50 stands for zero in the data rows.
Here are some numbered points:
(59 64 85 39 46 8 54 56 45 67 41 52 9 54) 0
(52 82 40 39 55 34 50 57 64 54 0 40 48 57) 1
(52 39 57 67 46 15 38 75 49 46 30 29 45 99) 2
(43 37 37 41 60 65 55 56 66 39 36 67 28 48) 3
(26 37 52 71 62 70 21 33 72 55 22 57 73 50) 4
(57 37 99 61 57 45 62 49 49 47 19 46 18 45) 5
(29 58 99 70 39 29 75 62 43 43 65 29 23 45) 6
(53 59 32 0 44 30 69 48 55 51 99 64 38 48) 7
(61 25 25 62 58 50 35 53 50 38 59 30 68 87) 8
(78 63 71 37 55 46 45 42 35 50 28 46 28 59) 9
(80 67 38 24 54 82 37 48 58 30 43 28 38 52) 10
(43 27 64 90 42 36 46 53 73 66 18 27 99 27) 11
(51 54 63 14 50 49 60 29 55 33 99 56 63 38) 12
(49 50 52 61 53 85 37 33 51 31 44 60 74 37) 13
(46 57 53 42 38 44 73 48 56 49 21 43 99 33) 14
(53 54 14 61 48 69 13 52 37 86 57 61 26 59) 15
(63 37 54 75 67 57 0 39 50 56 61 29 66 46) 16
(52 33 50 32 55 63 63 73 44 45 18 56 57 49) 17
(54 49 69 4 51 25 88 60 58 41 65 44 40 38) 18
(54 51 71 3 51 25 90 59 59 38 67 42 43 37) 19
(49 46 70 77 29 25 50 22 45 63 45 39 99 76) 20
(47 47 19 51 57 53 76 49 47 24 63 30 53 88) 21
(36 51 47 28 47 21 58 79 63 47 43 52 74 46) 22
(48 88 38 26 51 73 33 39 67 37 29 67 17 62) 23
(33 22 91 23 46 29 41 50 55 62 59 64 99 43) 24
(45 65 42 62 47 14 52 29 51 42 55 61 70 73) 25
(43 20 27 64 52 71 61 42 42 46 89 57 65 47) 26
(36 40 99 64 39 66 85 53 49 36 6 44 29 62) 27
(53 63 75 60 26 41 49 56 56 34 65 55 74 21) 28
(42 57 20 44 65 59 36 85 71 41 48 29 19 46) 29
(22 59 2 63 49 57 67 68 71 40 39 36 64 57) 30
(39 92 64 83 44 70 49 49 47 27 45 29 50 38) 31
(42 68 38 42 35 68 70 35 49 46 52 72 71 33) 32
(61 52 22 42 55 19 45 25 55 86 82 53 34 47) 33
(66 45 75 42 52 41 18 51 34 52 38 60 64 60) 34
(50 95 27 49 42 63 53 44 68 67 8 36 53 26) 35
(62 25 30 53 34 52 69 55 44 78 96 46 38 28) 36
(32 63 34 95 57 71 39 60 48 54 47 29 48 34) 37
(36 43 23 34 51 55 67 58 47 45 52 73 55 61) 38
(39 40 80 61 56 40 23 45 93 29 33 42 66 43) 39
(57 40 61 42 64 47 33 46 60 44 37 71 35 40) 40
(46 41 17 66 67 25 43 45 49 75 77 35 8 82) 41
(49 29 32 12 59 90 65 44 38 49 80 42 43 75) 42
(59 68 35 37 44 58 74 63 38 30 95 32 36 42) 43
(72 46 42 56 41 59 56 65 52 15 41 49 49 57) 44
Which five points above are nearest to each new point? Their numbers follow each, smallest number first.
(28 42 53 29 56 81 64 41 76 85 32 55 12 23) -> 3 17 23 35 40
(58 37 99 58 58 38 61 49 50 46 23 48 17 47) -> 0 5 9 27 40
(45 56 55 43 39 45 71 46 54 50 26 45 99 33) -> 14 17 22 28 32
(64 50 58 21 48 26 48 74 56 34 44 56 49 52) -> 17 18 22 40 44
(29 62 99 67 46 37 50 72 40 48 77 34 41 23) -> 0 5 6 28 31
(60 30 8 92 39 40 43 42 50 54 60 54 55 79) -> 8 21 25 26 41
(39 44 36 73 53 49 77 66 31 41 56 28 51 72) -> 8 21 30 38 44
(57 34 99 65 57 40 60 48 50 46 22 48 15 46) -> 0 5 9 27 40
(57 60 24 29 45 28 45 65 55 45 84 65 35 46) -> 7 22 33 38 43
(44 56 64 54 61 41 39 29 48 55 54 69 41 44) -> 3 9 25 34 40
(52 56 15 35 51 73 68 60 40 39 84 51 18 55) -> 3 21 38 42 43
(50 55 62 16 50 52 58 26 53 36 99 57 62 37) -> 7 12 19 32 43
(83 71 39 26 54 81 34 48 60 28 39 27 37 50) -> 9 10 23 29 44
(56 57 76 44 65 65 54 24 33 56 62 46 22 43) -> 0 3 5 9 40
(50 54 54 55 60 49 38 51 47 58 58 56 48 16) -> 3 13 28 37 40
(42 29 70 84 43 35 48 52 70 66 23 26 96 28) -> 4 11 14 20 39
(45 25 28 65 52 70 60 40 42 45 85 56 64 48) -> 8 13 26 36 38
(39 91 66 79 44 63 46 48 48 33 47 30 45 41) -> 6 13 28 31 37
(58 67 38 38 46 56 71 59 39 32 91 35 36 42) -> 7 12 21 36 43
(57 76 46 50 39 4 30 36 61 45 66 52 86 57) -> 20 22 25 28 34
(52 24 50 30 56 99 64 27 40 59 51 55 52 52) -> 3 13 17 26 42
(51 56 65 16 50 48 61 28 54 36 99 56 59 37) -> 7 12 18 19 43
(51 49 38 43 66 41 39 42 57 56 55 57 57 31) -> 3 32 33 38 40
(52 44 65 78 29 22 50 21 46 63 44 40 99 79) -> 11 14 20 25 34
(65 46 73 47 52 41 19 51 36 52 42 59 63 56) -> 9 13 16 34 40
(49 38 57 70 46 14 42 76 47 48 28 27 47 99) -> 2 8 25 34 44
(44 67 43 44 36 63 65 37 50 46 50 70 69 33) -> 13 14 28 32 38
(39 48 49 27 46 18 56 79 63 48 45 52 75 46) -> 14 17 18 22 38
(52 37 51 32 53 65 60 70 44 45 20 57 59 49) -> 3 17 38 40 44
(62 26 33 57 33 47 72 55 42 80 99 42 39 26) -> 7 26 33 36 43
(30 44 69 60 40 88 80 36 46 27 14 42 78 84) -> 13 14 17 27 44
(56 41 59 40 63 45 35 46 60 45 40 71 36 41) -> 3 9 17 34 40
(63 56 48 43 60 0 23 57 55 69 75 29 11 81) -> 0 2 9 33 41
(61 25 25 63 60 50 32 53 50 33 55 28 70 93) -> 2 8 16 21 44
(53 48 62 22 38 58 66 66 64 36 25 71 54 29) -> 3 17 22 32 40
(29 61 35 96 56 71 40 62 49 51 48 25 52 35) -> 13 16 30 31 37
(71 46 43 54 40 58 60 62 51 17 43 49 48 58) -> 3 10 17 21 44
(47 78 54 51 53 45 64 54 55 28 20 47 49 46) -> 1 9 17 31 44
(43 23 29 66 52 67 60 44 42 45 88 56 62 47) -> 8 13 26 36 38
(48 45 23 55 57 53 72 46 46 26 64 32 54 85) -> 8 21 30 38 44
(62 28 6 95 37 38 39 43 51 56 62 53 56 80) -> 8 15 25 26 41
(31 66 84 49 52 30 5 40 41 65 45 62 51 84) -> 2 9 25 34 40
(53 51 45 70 55 13 31 50 37 52 76 50 28 85) -> 2 8 25 33 41
(49 50 52 61 53 89 37 31 52 29 43 60 77 39) -> 4 13 32 40 44
(60 49 25 40 55 27 47 25 53 83 79 53 36 48) -> 7 15 33 36 41
